One turn moves each row of this set onto another row. After a few examples, where does it send each row asked below?
Z_814: [  1  -1  -8   8   8  -7  -4 -18 -17 -11  19   0  -4  17  17   5   2 -30
   1 -12 -21   9  -2  11  29  15  32   2  -9 -20  25  26  20  -6   4  -7
 -33  33 -13   0 -16   2  -3  -6  10  16]
Z_950: [ -6 -12  -1  10   8  -2   4  -7  -3  -8  19   1 -23   6  16   1  11 -40
   3  -2 -14 -22 -32  23  16  -1  21   7 -10  -4  20  35  13  -8  21 -23
 -35  21 -12  12  -5  11  -6   1  12  13]
Z_307: [ 11  24  -4   0  -2  20   9  10  12  11   3  -8  -2  16 -28  -7   0  -5
  15 -23 -10 -27  13  10  21   7 -12 -25   7  18 -27  14   9  12  -2 -10
 -15   3   6  11 -10  22  -1  22   4 -20]
Z_792: [ -9  -5 -10  -5  15 -18 -21 -15 -14  -6   8 -17 -12   1   1  14  13 -22
  11  -8 -20 -15 -15  24  28  11  14   8 -10  -2  11  42  24   5   6 -36
 -30  25  -9  -7 -10  -4  -4 -10  -7  15]
Z_614: [-14 -17  -8   5  11 -16 -18 -13 -11  -9  -4 -10 -22   2  11  14  25 -17
  29   7  -9  -3 -18  20  23  18  14   8  -8   4  -1  45  11  25   7 -16
 -37  18  -5  -7 -14 -11   8  -4  -9  17]
Z_305: [  7 -19  27 -13  31   8 -10  16   5   0   4   4 -14 -27   7  -4  -4  18
 -19  -5 -18   3  22   9   7   8 -15  -7  10   5 -24  12 -11  33   6   6
  -5 -14 -13 -23   7 -16 -14 -16   7  -3]
Z_116: [-30  14   3  21  37   0  21 -23  11   4  -6  13 -28  14  -7  -2  -5  20
  -6  18 -10  -1   9  -8  -7   0  -1   0 -11   7  20  -4   2  10 -24  11
   7  -3 -25   0 -24   4  22  -7   7  -2]
Z_966: [  4   2  -8   7  16 -28 -38  28  -4   5   3  -2  -2 -17  -9 -27 -14  -4
   6  -4   9 -14  20   5 -21   4   2  19   7  12  -5   9   6  -3  11 -19
  -2   4 -19  -4  -5 -20 -14   3   0 -17]
Z_407: [  2   2  -9   5  -6  15 -12  13   9 -15  -6 -13  -5 -11   2 -18 -10   7
 -19  36  -5   1  -4  10   8  19  10  -7   1 -36 -19  22 -16   1 -32  20
   7  15 -19 -10   1  27  11   2  23   5]
Z_312: [-35  10  22  19  31   6  18  -6   0  -3  -3   7 -40   0 -12  -5  -2   7
  -8  30   5 -13  -4  10 -12   5  -1 -11  12  -5  -1   4   5  14 -16  -9
   2 -19 -29   3 -27  11  27 -12  10  -3]
Z_82: [ 14  25 -13  -1  -4  16  13   5   4   9   6  -4   8  13 -29 -12  -8  -7
  16 -23  -3 -16  15  -1  16  19  -9 -34   6  10 -21   7  10  16  -7  -3
 -18  13   7  11 -12  12   1  16   5 -18]
Z_110: [-12 -20   1  12   5   4   7 -13  -2  -5  19  13 -31   9  26   7  28 -31
  19   5  -9  -6 -27  30  13   7  14  11  -6  -5  11  38  -7   1  21  -2
 -33  10  -4   5 -11   6   9  -2   6  11]
Z_764: [ -8  -1  -8   7   1  -2  -6 -25 -11 -15   9   6 -15  20  27   9  29 -30
  16   2 -12  24  -1   7  26  20  27   7 -11 -13  14  31  10   6   1   4
 -29  25  -9 -15 -13   5  12  -2   3  11]
Z_703: [-29  15   1   4  34 -17  -2   3  16  -2 -13   4 -32   6 -15  -6   2  11
  -1  26  -9  -1  16   2   1  -2  -1  -3  -6  -5   5  -8  -5  14 -26 -19
  -2 -12 -31   8 -19  -5  38  -8  -6  -8]
Z_626: [  2  -3 -21  -5   6   9  -6  10  33  -3  -3  -8 -12 -11   2 -14  -4  12
  -9  32 -19 -18 -17  21   7  -3 -11   8 -21 -18 -11  21 -32  -6 -23  16
   6   6 -10   3  12  25   8   5  13   0]
Z_135: [  2  -6  25 -11  21  23  -2   5  19  -6   7  17 -22 -22  13 -11  16   1
 -25  -8 -10   1   9  -4  -8  -1 -19  -1   1  16  -6  12 -11  15   7   3
  10  -5 -18 -34  26   0 -12  -4  17 -11]
Z_903: [ 10  -9  15 -11  25   6  -2  11  15 -14  -5  11  -9 -23  17 -25  -5  -3
 -22   5  -9  19  18 -22   2   9  -2 -12  -5   7 -12  -4  -2  35   0  14
 -10   1 -21 -24  18 -12 -12  -3  14  -5]
Z_4: [  2  16   4  -1  22   0   0   1 -11   9  30  12  -2 -20   8 -30 -18 -24
  -2  10  11 -16   6  20 -20   1  -3  12   8  -1  -9   7  10 -11  22  -1
  -1 -18  -6  -5 -11  11 -25 -16   7 -27]
Z_58: [ -3  -6 -22   3   8   8  -9  -6   6   0 -10 -17  -1 -20 -10  -4 -15  31
  -6  28  -8 -16 -18  14   4  19 -10  -3 -11 -14 -17  33 -12  11 -32  23
  11  16  -4 -15  -3  13  -4  -8  12  11]
Z_147: [ 12  23  -5  11 -11  24  12  13  12   6   5   1  -2  17 -25 -15   0 -12
  10 -25  -1 -20  11  -2  10  12  -4 -28  10  15 -16   9   7   7  -3  -6
 -13  16   0  11  -6  19   3  29  13 -18]
Z_978: [  3  21  -1  12  21  -5 -20  -4  -1   2   6  -4   3   7  13 -25 -16  -1
  -6   0 -11   0  33  -3  -2  -7  12  30  -4  17  -1   7  26  -7   7  15
   3  -2 -19 -21 -13  13 -33   8   8 -20]

Z_978 moves to Z_966
Z_950 moves to Z_814
Now find these:
Z_305 moves to Z_135
Z_110 moves to Z_764
Z_703 moves to Z_312
Z_82 moves to Z_307
Z_626 moves to Z_407

One turn moves each row of this set onto another row. After a few examples, where does it send each row asked below?
Z_635: [-39  -1   7 -19  23   7 -11  11 -24 -11  -4   8]
Z_561: [ 21  -6  -3  27  22  13 -17  -2 -18 -14 -10  11]
Z_25: [-19 -17   6 -22  11  17   4   1 -12  -7 -18  -2]
Z_525: [ 21  -8   2  42  15   7   9   6 -22 -14  -7   2]
Z_776: [ 14 -15  -4  41  14   5   5  11 -24 -22  17  22]
Z_982: [-25  -3 -17  15  26  -5  17   1 -49 -24 -20   8]
Z_904: [ -6  13 -12  -3 -17   1   0  28  -4  -4  -1  18]
Z_282: [ 20   0   1  25  17  15   1  -3 -26 -21  28  12]
Z_924: [ 22 -19  -3  37  14   4   5   4 -32 -22  -2  15]
Z_210: [ 24   7  -5  28  18   5 -13   8 -22 -15  13   2]
Z_550: [ -6  -2   0  -9 -17  13   9  14  -4  -4 -19  19]
Z_272: [ -3 -11  -7  13   0 -14  -5   5 -41 -20 -32  19]
Z_830: [-38  -5 -16  24  25   1   8   8 -40 -24   5  25]
Z_637: [-22   2  -4  -9  10   9 -13  23  -1   0   3  -9]
Z_729: [ 17 -18   5  23  17  22  -5 -10 -23 -20   8  25]
Z_840: [-28  13  -1  23  22   2  24   3 -35 -14 -15 -10]
Z_638: [-43  11  -2  33  20   6  15   8 -24 -16   8   7]
Z_915: [ -2   7 -15 -11 -20   0  15  25 -21 -18  15  20]
Z_568: [-23 -20   2  21  -4   1   0   5 -35 -25  10  43]
Z_909: [-11 -22  -6 -30   9  10  13   3 -31 -23  13  10]
Z_765: [-37  -2  14 -21  20  12   2   6 -26 -14   5   7]
Z_148: [-29   8   0 -20  23  -3  -8  16 -32 -17   4  -2]
Z_428: [ -2  -5  -2 -18 -21  10  22   9 -21 -16   0  24]
Z_872: [-31   5   9 -24  19   5   5   6 -35 -17  12  -4]
Z_624: [ 14  -5   3  45  12   8   6  14 -18 -17  14   9]
Z_936: [-20  -1 -14 -18  11   1  -3  23 -20 -13  32   1]
Z_349: [-19  11  11  30 -11   3  14  10 -24 -16  30   9]
Z_996: [ -1  22   1  25  -7 -11   9  11 -29 -11 -12 -14]

Z_25 moves to Z_909
Z_525 moves to Z_924
Z_272 moves to Z_568
Now find these:
Z_729 moves to Z_282
Z_765 moves to Z_872
Z_830 moves to Z_638
Z_904 moves to Z_550

One turn moves each row of this set onto another row. After a few examples, where does it send each row asked below?
Z_565: [ -6  21  -9  -1  -1  -3 -10  -2 -10  -6   1  15   2   2  -5 -15  23   9
 -42  13 -15  40   0  13  19   9  -6  16   0 -24   1  20  12   6 -33]
Z_226: [  1 -11 -11  25  26  -4 -21   8  -9  20  13  16  -4 -25  -9   4  18 -40
 -15   7  -2   8 -25  10  38   1 -18   8  -4  16  18  -9   2  10 -22]
Z_833: [ -3 -16  32  -3  11  -9  -9  17 -13  29   4  19  14 -13 -12  -9  15 -10
 -53  26   0  34 -51   8  17  -6  -6 -21  36  18   7   7   2  -8 -18]
Z_291: [-22   7  17  19  22 -18  -8 -10 -25  10  17 -17 -13 -23 -16  -5  26  16
   3  26  12   1 -48 -18  15  -3 -13  -5   7  -5  14  19  -2   7 -32]
Z_890: [-28  29  22  27  36   5 -10  -9  -6  19 -13  15 -22   1  -1   4  -6 -23
 -45  -3 -25  16 -26  11  35  10 -14  10   9 -23  -3  35   7  -7 -33]
Z_181: [-19  -4  31  35  14 -10 -18  -7  -8   6  -4  18  11 -23 -21  11  12 -22
 -30  -6 -16  14 -33   9  35  37  12 -37  11  11 -20  27   4  23 -19]
Z_94: [ -9  23  24  20   7  -9   1  11 -31  -8  -6   6  24  17 -13   5 -20 -15
 -48   0   2  22 -24  12  23   7   4   3  -2  -5  -9   8 -40  20 -14]
Z_925: [-27  13  19 -34  25   3  -5   6  -1  24  10  15 -12 -10 -13   4   4 -14
 -45 -14  -2  24 -30  14  47  -8  -9  -5  10   6 -12   6  26 -24  -7]
Z_693: [ 10  15   7  29  17 -10   2  -1 -10   9  -9   7 -29 -33 -17  -7  -1  -9
 -36 -16  -3  21 -29   4  38  -5  11   8  -5  35   3  30 -15   6   5]
Z_308: [  0 -14  17  -4  13 -24 -22  -4 -12  22 -23  25   5 -33 -29 -17  12  19
 -39   8  -3  -3 -38  -6  17   4  -1   1  -4  17 -10   4  -8   7  -1]
Z_599: [-27  16  27 -11  32  -2 -23  12  -3  17  26  -5  -7 -10 -19  -7  -4 -38
 -38 -25  -1  20 -49 -13  30 -18  13 -17  21  16 -19  23  -1   9 -13]
Z_490: [ -5  29  39   7  21 -25 -23 -19  18  19   2  -6 -16  22 -10 -24   4  -5
 -36  -3 -10   5 -24  -6  24 -11 -23  11  17 -16   7  19   6  -5 -23]
Z_131: [-19  25  15  -3  -7  -5 -12  13 -18  -2  17  -8  14  -3  -2  19   3 -14
 -22   1  -7  24 -35  -8   7 -13 -29 -39  10  10  10 -14  14  24 -32]
Z_663: [-22 -12  31  22  31 -18 -12 -26 -15  13  12 -18   5 -15 -12 -16  11   1
 -47   4  -6  17 -53   0  24   1 -24 -12   7  19   4  12  19 -20 -35]
Z_823: [-27  43  23 -17  31 -11   0  17 -18   7   4 -11  -6 -22 -37 -10  -1  -6
 -31  -5  -3  17 -12 -10  27  20  13   5  14  17  20  22 -17  11  -3]
Z_37: [-23  26  24  17  17  12   1  11 -17 -10 -14  -1   2 -32 -24  15 -10   7
 -31  25   0  14 -35   0  41  21   9   3  -2  33  -7  24 -14  19 -35]
Z_981: [ -6  27   1  20  18  12 -23  14 -11   1  18  12  17 -15  19  -8  36   3
 -37  16  -2   7 -20   4  34   3  -2 -32   3  -7 -16   3   2 -17 -19]
Z_222: [-30  11   1  38   7   5  11 -16 -13 -13   0  -9 -21 -22 -11   2   8  -8
 -24 -25  16  13 -32 -18  34  -7   0   6 -12   5 -11   3 -12  16 -30]
Z_988: [-19  20  23  43  -5 -10 -12  10 -18  35  17   5  11 -13  -7  24  27  -4
 -12  21  16  17 -28   0  20  -1 -16  11   6 -23   6  14 -12  22 -22]
Z_8: [-20  34  26  -1  24  13 -17 -17 -11   6 -17  -4 -14  -8 -19  15  14  21
 -27 -39  12  10 -24 -15  35   0  -5 -24   7   1  -2  15  -1  18 -48]
Z_923: [-30  17  21   5  -5 -36 -18  13  14   1  15  30   6   5  -6  -2  22  13
 -38   6   4  33 -38   6  32  -7 -10  -5  27   5 -11  25 -28 -11   3]
Z_730: [-17  16  54  21   4 -14 -22  34  -8  20  18  15  -7 -18 -23   2   8 -16
 -30   2 -14 -10 -46 -15   6 -18   5 -22  21  15   4   7   2  21 -13]
Z_160: [  6  -6  57  34   0  -3 -19   1  -1  14  24  27   1 -10 -10  -1  24  -1
 -29  11   7   3 -40   9  32 -12   5 -23   0  -3  -5  24  12  -9 -36]
Z_560: [-32  21  47  -2  19   5 -24  -4  -7  28  -3  21  -6 -20 -35  21 -16  30
 -34 -11  -1  26 -39  14  40  -3  -6 -11  20  -8   0  26 -10  11 -26]
Z_686: [ -2  25  14  -1  -1 -27 -39  -1  -5   5   7  -4   1  11 -12 -24  33  -3
 -27 -21   9  25 -19  18  36   6 -16  -7   8  -6  34  -6   1  -4 -15]
Z_888: [ 15  14  15   3  19 -11  28   2 -27 -18  -5  24 -17   0 -11  -3   7  13
 -19 -15 -20  10 -10  -3  40  10  -9  -3   5   4  -2   6   3 -12 -15]
Z_15: [ -5  42   6  -2 -29  -2 -13  17   2  -4 -17  17  10  16 -26  14  23 -13
 -29 -20   2  28 -32  15  32  -2   4  -8   9 -11  -2   8  -6   0 -17]
Z_500: [-24   6  -5  -5  19 -25 -22   7  -8   2   4   2 -16  -6 -16 -11  10 -38
 -33   2  12  11  -9  -3  14   8 -20   9   5  15  29  18 -18  36 -16]
Z_228: [ -6  27  14 -10  -7 -22 -18  20 -37  10   7  13   6 -19 -23  32  17   2
 -21  -4  -7  24 -38   4  29 -16 -24   7 -15  24  14 -12  -8  15 -17]
Z_442: [-39  17  13   4  -5  13 -22   8   8  -9  -1  23  11   0   0   7   6  -1
 -38  -9  -7  17  -6 -11   5 -12 -13 -11  32 -18  -4   6   1  13 -50]

Z_693 moves to Z_833
Z_890 moves to Z_226
Z_823 moves to Z_730
Now find these:
Z_500 moves to Z_599
Z_181 moves to Z_981

